Named turns come first, each shown by rows before and after it. Which turns, in which order, take the first row of each pair that follows to the second? Write the first one first, as in the answered first pair.
q_540:
[-16  48 -23  61  36  13   6 -18 -15   6] => [ -6  28 -22  67  46  27  -4  -7  10  -5]
[ 26  14  -5 -15 -18 -10  -1 -21 -11   3] => [ 34  23   0 -15  -7   3  -6 -14  -3  -5]
[  1  15  30 -38  15  -6   4   3  -5  -3] => [  8  -7  27 -30  22   5  -3  12  15 -11]
[-19 -19   6  26  18  -8 -23   6  22  -4] => [-30 -22  -5  24   2 -28 -13  -2   4   9]
q_88:
[ 16  -4  -2 -18  -5 -13   8 -16   3   5] => [ -5   9  -9 -19 -14 -10  10  -3 -10  13]
[ 24   2  -7  20   7  30  13  21 -18 -10] => [ 33  -4  -5  11   6  31  11  15  -8 -11]
[ 13 -24  -1 -24  14 -32   7  14  21   4] => [-10 -15  -5 -29   3 -30   6  30   5  11]
[ 13   7  -6   1 -16   4  -1  -1  -1 -10] => [  5  14  -7   4 -16   6  -1   2  -6  -9]
q_319:
[ -6   8  -9  51   1 -11  -2 -14  15   8] => [ -5 -36 -13  19 -30  -7  -3   5  31  -6]
[ 32 -47   2  26  17   4  -7  -7  39 -25] => [ 46 -29  10  16  17  -5   3 -37  31 -25]
[-16  67   8   6  17  15  -4   3 -30  20] => [-31   2 -10 -17 -17  36 -22  58  -2   1]
[-23  17 -20 -18 -35 -34  18 -22 -42  26] => [-47  13 -32  21 -17 -21   5  10 -42  31]
q_328:
[ -6  20 -12   5  -5  -8   3 -36 -41   6] => [ 12  31   4   0   8   4  -3 -41 -27  -7]
[ 21 -84 -29 -17 -37 -11 -26  12  13  23] => [ 49 -28  14 -14  22  44 -54  26  46  -6]
[-26 -10 -19 -11 -21 -36  20 -12 -38   3] => [ 29  26  26 -28  21   3   3 -27   2 -33]
q_544:
[ 29  13  12 -75 -32 -15  22 -34   3 -11] => [  9 -18  -2 -76 -53  -5  13   2   4 -16]
[-58 -46 -33   3 -15 -14  19  43  -8 -20] => [-38 -53 -29  39  22 -11  14  36  18 -26]
[  1  -5   8 -27  10  38 -17  22  29 -28] => [ 10   0  12 -19  23  33 -16  13  33 -26]
Then:
(2 to 3 turns a pair)
[ 46   2  28 -38 -12 -18  11 -38  11  -3] => [  8 -37 -10  47   5 -33  11 -11   7  27]
q_319, q_540, q_328
[-11 -20 -10 -35  -9  37 -26  53   7 -14] => [  4  16   2 -74 -26  12  -3   3 -17  -7]
q_319, q_544
[ 35  22  22  -1  28  10 -12  -5  12 -13] => [-29  -1 -13  -2 -15   7 -11  37 -20   7]
q_540, q_88, q_88
[  8  45  61 -54  -6  38  12  -6 -36 -16] => [-21 -30  24 -66 -59  17  19  18 -38  -8]
q_328, q_328, q_544
[ 11 -56  -4  -4 -29  -9  -3  -6  42  -6] => [ -8 -18  12 -10 -14  37 -21  36  46 -17]
q_328, q_88
[-31 -32 -28 -16 -15 -15  30 -10 -39   9] => [ 25 -20  14 -47  11  25  13 -14  12 -34]
q_328, q_544, q_540
[ 14 -62 -20 -47 -44 -11  10  -5  14  -2] => [ -8  53  19 -15  27  58 -22  34  10 -12]
q_540, q_328, q_319
[-10  48  -5 -44   9  43 -26  54 -14  -4] => [ 49  33   8 -73   4  13  -5 -11   0 -16]
q_540, q_319
[  2  28   5 -72 -30 -31   8 -45 -19  17] => [-46 -39 -24 -40 -37   6 -23  49   7   8]
q_319, q_319
[  2 -20  24 -67 -20  42 -11  40  30 -41] => [-67 -38 -23 -17 -42   5   4  56 -20   3]
q_544, q_328, q_540
[ -8  74  10   9  16  28   1  24 -29   3] => [ -7 -40 -35  64   6  -5   2  31   1  14]
q_88, q_540, q_328
[ 10 -33 -50  12   8 -21 -17  16 -11  -2] => [ 41 -20 -28  -1  29   1 -27   8  14 -25]
q_88, q_328
[ 64  11  22   1  33  -3   3 -37  26 -24] => [ -8  13  -6  65  47  20 -16  29   9   1]
q_540, q_328
[-14 -18   1  19  18  22 -28  27  21  -3] => [-33 -22  -6 -17 -16  16 -16  30  -2   0]
q_319, q_88, q_544
[ 23 -22   6 -31  -5  -1 -13 -31  -5 -13] => [  7 -26  -5  32  27  -2 -19 -23  -3   5]
q_319, q_540, q_540
[ 10 -87 -16   9  -1  18 -14  24  39 -16] => [ 29 -59  -2  48  41  15 -15  -4  44 -11]
q_328, q_328, q_544
[-64  45  14  21  10  41  -9  29 -19   9] => [-58  13 -13  32 -15 -23  23 -25 -44  40]
q_328, q_319, q_544
[ -3 -42 -19  11   9  29 -14  66   5   2] => [ 34 -34   4  -6  20  38 -16  46  22 -17]
q_328, q_328
[ 24  -8 -15  60  25   0   5 -10  15  20] => [ 16  20 -13  51  20  -9  15 -24  -6  30]
q_544, q_328
[  6 -30  -8 -37  -8  -4  19  43  33 -35] => [ 10 -12   0   2  27  13   5  48  44 -35]
q_328, q_544
[-38  31  16   0  21  58 -27  51   8 -13] => [ -4  77  36 -22  26  32  -5 -17 -15  -9]
q_319, q_319
[ 25 -61   3   0 -10   3  -5 -11  45 -23] => [-33 -50 -15  15 -22  19 -11  38  15  -8]
q_88, q_544, q_88
[-16 -16  -9 -20 -17  20  -6  38   8   4] => [ 35  19  19  -6  23  14   0 -17  19  -4]
q_328, q_319, q_540
[-20 -49   6  16 -52 -25   1  -2 -18  21] => [-14  56  52   1 -13  21 -14   4 -26   8]
q_540, q_540
[ 12 -75 -33  -2 -32 -36  18 -13   4   5] => [-37  63  -7  39  25  12   0  15 -39  22]
q_540, q_319, q_540
[  7 -56   4 -18 -15  -7   1   5  31   5] => [ 25 -10  15   8  20 -26  14 -43  18  18]
q_544, q_319, q_540
[ 34  49  23  14  41 -19   7 -35   6  -3] => [  1  56  34 -43   2  20  -8  22   2 -23]
q_544, q_544, q_540
[ 15   3   8  18  49  34   7 -15 -11  -7] => [-14 -25 -20 -12 -11   1  25 -10 -44  13]
q_319, q_540, q_540
[ 24  42   7   3   1   4  21 -49  -1  -3] => [-6 40  3 35 20 36  1  0 14 -3]
q_328, q_540
[  0 -14  -2  21  21  19 -10  33  17  -2] => [ 23 -26   2 -11   7  15  -4  16  29 -13]
q_544, q_319
[ 42  10  16 -28 -23 -28   6 -54 -12  -6] => [ 19 -36 -14  42  -8 -44   2 -38  -3  15]
q_319, q_540, q_328
[  4  -2 -27  45  42  -9  -9  -5 -24   7] => [ 39  19  -3 -20  15 -13   5 -42 -27 -12]
q_319, q_319, q_540
[ 37  32  11   3  29 -21  14 -54 -17  -5] => [ 13 -65 -11 -10  -3  11 -11  30  27 -31]
q_319, q_544, q_319
[ -7  89  41 -23 -14  15  18  15  -7   3] => [  3 -25   8  66  20  14  -3  49  57  -1]
q_319, q_88, q_540
[ 12 -11  -2  25  12  24 -10   4  25 -21] => [-25  -8 -22  26 -22  -8   9  -3 -20   9]
q_328, q_540
[-28 -21  -1 -33 -24  29 -16  48   4 -17] => [ -9  32  23  -7  26  44 -22  33  13 -20]
q_319, q_328, q_540
[ 28  -3  -6 -12 -11 -39  15 -36  -3  -1] => [  3  15   9  -8  12  29 -22  36  21 -25]
q_544, q_328, q_319
[ 42 -49  -6  17  -3 -38  11 -46  13   6] => [ 33  19  10  -7  -1 -37  22 -62 -24  11]
q_544, q_540
[-16 -10 -25  11 -10 -10   2   2 -14  13] => [-21  13 -12 -11 -11  12  -5  19 -18   1]
q_540, q_319, q_540
[ 12  37  15 -44 -20  33 -16  17  11  -6] => [ -3 -33 -18 -34 -54   6  -4  25  13   5]
q_544, q_540, q_540
[-27 -29 -28   9  -2  -7  40   1 -55  27] => [ -3  27   9  36  59  32  21   3 -31  11]
q_328, q_544, q_319
[  7  11   5  57  47  11 -10   0  11 -16] => [ 42  -6  18  15  34  14 -11 -13  30 -40]
q_328, q_319, q_328
[-31 -40 -49 -21 -67  -3  -8  33  -1   8] => [ -1  49 -26   1 -25 -40  17 -56 -38  33]
q_319, q_88
[ -3 -61   5 -23 -15  29 -19  32  15 -41] => [-10 -16   8 -66 -46   4   3  -4 -32 -29]
q_319, q_544, q_544
[ 54   5   5 -24 -14 -28  25 -50  16 -17] => [ 55  37  22 -11  18   7   5 -31  29 -26]
q_328, q_328, q_328
[ 35   7  20  33  50   6  -9 -22   5 -11] => [ -6 -64 -23  -7 -24 -16   4   8 -10  -3]
q_328, q_319
[ 30 -18   5 -15 -11  19  -8  -9  50 -21] => [ 18  40  20 -18   3  32 -11 -10  31 -17]
q_88, q_319, q_540
[-4 25 -1 65 28 -4 -1 -1  0 15] => [-18  13 -20  37 -13 -35  18 -17 -32  30]
q_328, q_319, q_540
[ 18  18  15 -64 -29 -11  17 -12   4   4] => [-28  11 -10 -39 -42 -19  22  13 -21  25]
q_328, q_328
[-44  24 -23   7 -22   1   8  10 -38  12] => [-44  29 -17  17  -5  22  -2  28 -21   8]
q_544, q_540
[ -7 -16 -13  55  14  -9  -5   9 -12  -2] => [ 20   1   5  48  29   8 -12  -1   3 -18]
q_328, q_328
[  7 -21   1 -21 -16  20 -12  24  10 -25] => [-21  34  -1  15   5   5  -3   9 -30   4]
q_319, q_328
[ 19   1   0  39  41  -1 -14 -15  18   3] => [-12 -22 -16  32  19  14 -25  29  20  -1]
q_544, q_319
[-16 -39 -23   7 -17 -47  21 -30 -19  31] => [ 36 -30  24 -30  11  22 -12  -1  47 -23]
q_328, q_319, q_319
[ 49  -7  19 -43 -17 -21  15 -50   4 -10] => [  9  -9   9 -72 -51   3   4   0  -6 -13]
q_544, q_540, q_544
[ 31  26   6  17  31 -23  16 -43 -11  12] => [-23 -46 -22  14  -6  12  -5  49   9   0]
q_328, q_319
[-35  -2 -27  -6 -44 -18   4  -4  -7  22] => [  1  43   9  28  24  22 -17  -7  29   5]
q_328, q_319
[ 28 -33  17 -37  -5  41  -8   3  26 -75] => [ 31  35  27  26  53  34  -8 -31  10 -51]
q_544, q_544, q_319
[ 15   3  16 -87 -34  18  -2  13  -2  -7] => [-17  -6   7 -19   8  54 -30  71  18  -2]
q_540, q_328, q_544
[ -6 -21  -4  -7 -23  -4  11  -8   8  -4] => [-16 -10  -5  -9 -24   0  14   1   0   0]
q_540, q_544
[ -4 -47 -12  11 -16  13  12  10  18  -3] => [-21  28   0  -6 -20   5  24 -10 -30  13]
q_540, q_540
[-27 -40 -23 -13 -31  -6   0  31 -10   1] => [-29  51   0   0  -2  -1   5   6 -42  11]
q_319, q_540, q_328
[ 18  76  29   4  47  12   4 -26 -15  -5] => [-35 -59 -31  20  -6  15 -10  62  15  -5]
q_319, q_540
[  5 -29 -17 -44 -41  -4 -33   9  -1   6] => [ 28 -45 -13   0   1   3 -45   8  32   2]
q_544, q_544
[ -4  63  21 -25   1  39   4 -10   0  -5] => [-41  12 -10 -34 -44  29   4  26  -7   1]
q_319, q_319, q_328
[-22 -15   0  -9  -3  26 -11  50  16  -4] => [-26  34   0  31  21  -5   9   7 -18  27]
q_540, q_319, q_319
[-22  26 -13  18   6   6   6  17   9   7] => [ -6   1 -11  13   8  16  -5  20  32  -4]
q_88, q_544, q_319
[ 21 -18  26 -12  26  31 -12   6  61 -26] => [-38 -19 -23   8 -22 -47  28 -25 -23  36]
q_540, q_540, q_88
[ 24 -73  -8  15   0  10 -25   1  54 -19] => [ -3 -80 -23  25 -12   1 -22  13  39  -5]
q_328, q_328
[-13 -45 -30 -12 -10 -48  12 -26 -26 -15] => [ 31 -19  11 -22  36   4 -13 -17  24 -54]
q_328, q_544, q_540
[  6  18  -9  57  45 -33  24 -37 -27  44] => [-49  -5 -28  -1 -23 -27  27  14 -58  48]
q_544, q_544, q_544
[  1  17   9  16  28  13  -1   2  21 -28] => [-22  21   0   5  12  19  -5  24   8 -25]
q_544, q_544, q_319
[-16 -68 -34  42 -13   0  -9  31  19  15] => [  4 -78 -30  24 -23 -11  -2   9  27  10]
q_328, q_328, q_328
[  6 -26   5 -15 -13   8  -1  14  18  -8] => [ 23 -14  11  -1   9   6   0  -7  20  -8]
q_544, q_544
[ 31   9  -1   0   8 -40  23 -73  -3  41] => [  2 -77 -20 -24 -28   5  -9  22  41   9]
q_328, q_319, q_328
[-20  25 -10  36  16  10  -2   6 -11   7] => [ -4 -23 -24  19 -18 -23  17 -17  -8   9]
q_544, q_540, q_328
[ 74  28  49 -68  15 -36 -19 -51  15 -21] => [-36 -58 -17  53  24 -10 -54  79  21  10]
q_328, q_540, q_540
[ 24  13  27 -24  19  24   5   4  11 -23] => [-37   8  -1  -8  -6  13  10  37 -24   6]
q_544, q_328
[-32 -41 -44  37 -10   5 -29  37  12   7] => [ 27 -23 -17  47  36   8 -35  -6  43 -12]
q_544, q_328, q_328
[-19   4  -5  57  47  33 -25  52  23  -4] => [ -8   2 -27  16 -16 -59  31 -41 -45  34]
q_328, q_544, q_540
[-21 -11 -22 -12 -26 -19 -13  -7 -33  14] => [  6  22   7  20  33  17 -35  -4  -2  -3]
q_328, q_319
[ -4 -69 -32 -13 -31  -6  30   5  -9   3] => [ 32 -76  -9 -13  -4   9  17  -3  24 -17]
q_328, q_540
[ 46 -10  12 -18  -9 -57  21 -72   5 -19] => [-31  78  19  42  45   9 -17   8 -20  -7]
q_540, q_328
[ 20 -51 -25 -36 -21  -1  -6  21  39 -14] => [  0  12 -30   0  -4 -50  23 -39 -22  33]
q_319, q_328, q_328
[ 26  -2   7 -38  -9  18   0 -21  35 -29] => [-18  20 -13 -41 -36  -7  20 -22 -19   0]
q_328, q_328, q_540
[ -8  31  -6  41   1 -48  20 -45 -44  52] => [ 11  55  17 -31 -25 -36  21 -52 -41  29]
q_328, q_544
[ 34  25  23   9   1  -9 -33  -9  18   9] => [  2  21  11  25   0   4 -41  25  14  15]
q_544, q_319
[-44  16  -4  -6 -16  -4  19  27 -40  -2] => [ 39 -23  20   6  25  -5  15 -14  26 -35]
q_88, q_540, q_88
[ 37  28  33   0  36  21 -12 -10  16 -10] => [ 42  -7  29 -28  11  24 -12   3  31 -23]
q_319, q_319
[ 28 -39  -6 -12   0 -19  14 -13  33 -12] => [-8 31  7 18 38 23 -6 23 19 -3]
q_544, q_544, q_328
[  4  18  11 -54 -43  34 -16  59 -27  -9] => [ 16  76  21 -26 -14   2   4  -2 -59  17]
q_328, q_319
[-22 -39 -29  13 -77 -14   3  -2 -35  28] => [ 40 -58  -9  20 -52 -25   6 -48   1  12]
q_544, q_544, q_319
[ 17  11  16  21  32  12 -10  -2   4 -15] => [  2 -30  -6  38  18  -3  -7   9   4  -6]
q_540, q_328
[ 19 -21  22 -66 -39  -2  18  -3   1 -35] => [ 24   3  39 -63 -17  23   6   6  14 -43]
q_328, q_328, q_328
[ -9  61  11  -3   8 -53  36 -61 -51  36] => [-15 -53  -9 -78 -70 -33  23   6  -9  -4]
q_319, q_319
[  7  58  13   8  20 -14  14 -36 -12  21] => [-15  37  -1 -25 -26 -23  26 -24 -29  25]
q_328, q_328, q_544
[-31 -55  -6 -34 -36  33 -13  65  30 -17] => [ 47  -4  31 -75 -27 -10  20 -43  25 -24]
q_544, q_319, q_544
